In the rows, zero is written as 128.
A single turn carries every row of the set below to another of its rows. Some are shown first; where does it send the rows asked next?
j_622: [125 102 158 104 116 134 110 129 118 112 178 168 145 196]
j_109: [125 106 155 124 102 131 133 109 127  96 161 178 133 184]
j_256: [117 100 153 107 108 141 132 115 116 115 176 174 153 186]
j_480: [149 124 132 101 135 129  99 160 135 144 146 133 131 160]
j_29: [121 100 156 103 114 141 120 123 115 117 179 168 151 193]
j_997: [121 100 156 103 112 136 120 123 116 117 179 174 152 190]
j_394: [145 122 120 116 109 147 148 130 109 166 142 157 145 148]
j_419: [147 119 123 106 129 143 114 156 111 158 151 132 145 159]
j_197: [138 126 128 120 103 146 163 123 129 153 132 165 127 147]
j_752: [127 111 154 127 105 132 124 113 126  91 162 169 127 190]
j_148: [118 103 152 116 104 138 139 108 119 106 169 176 146 181]
j_848: [128 107 157 125 107 129 121 116 129  92 161 172 126 190]
j_888: [144 120 120 108 118 146 132 144 105 168 152 145 152 152]
j_733: [136 126 126 107 109 146 154 132 117 168 148 163 143 148]
j_690: [129 105 159 110 116 132 105 130 124 103 172 165 134 198]
j_178: [131 107 159 119 113 129 110 125 129  94 165 166 127 196]
j_60: [142 128 129  98 129 140 112 161 116 159 158 137 141 160]
j_969: [126 104 158 105 117 139 109 128 118 112 176 164 142 200]
j_348: [152 124 135 123 121 131 126 137 154 126 117 145 107 158]
j_154: [119 100 154 108 106 136 132 114 117 114 174 179 151 184]
j_642: [158 120 130 132 119 144 131 138 138 130 114 138 109 163]
j_770: [157 119 130 124 129 142 114 153 135 131 125 126 115 167]
j_201: [121 103 154 117 102 134 137 109 121 106 167 181 143 181]
j_327: [140 125 126 106 107 136 148 124 123 168 145 171 143 144]
j_183: [143 124 128  95 129 131 108 155 122 161 158 144 147 154]
j_122: [148 128 134 129 118 138 135 140 148 124 118 140 104 159]
j_854: [149 129 134 119 129 136 114 156 142 126 130 128 109 164]
j_789: [122 108 153 124 102 134 135 108 124  96 163 174 135 182]
j_206: [144 125 129 118 104 136 155 117 137 154 129 171 126 146]
j_819: [153 122 126 134 108 145 149 125 132 140 116 151 114 156]
j_290: [129 108 159 113 115 136 105 128 122 103 172 162 131 201]
j_324: [137 127 126  98 119 144 133 148 111 170 159 152 149 154]
j_423: [130 111 157 122 111 133 112 122 126  94 165 164 125 198]
j_493: [139 125 126  97 117 135 129 140 117 172 158 160 151 147]
j_702: [147 129 132 107 133 136 105 165 130 140 146 127 125 165]
j_19: [152 123 136 113 132 128 106 152 148 129 129 134 114 161]
j_366: [152 117 127 113 133 142 107 159 123 143 139 124 130 165]
j_786: [148 123 122 128 104 147 156 122 120 155 127 159 129 150]
j_374: [148 124 133 126 110 134 145 122 149 136 117 161 111 151]
j_761: [144 127 131 129 108 142 155 126 142 135 119 155 111 152]

j_480 -> j_19
j_690 -> j_178
j_789 -> j_148
Where do these go?
j_324 -> j_60
j_419 -> j_366

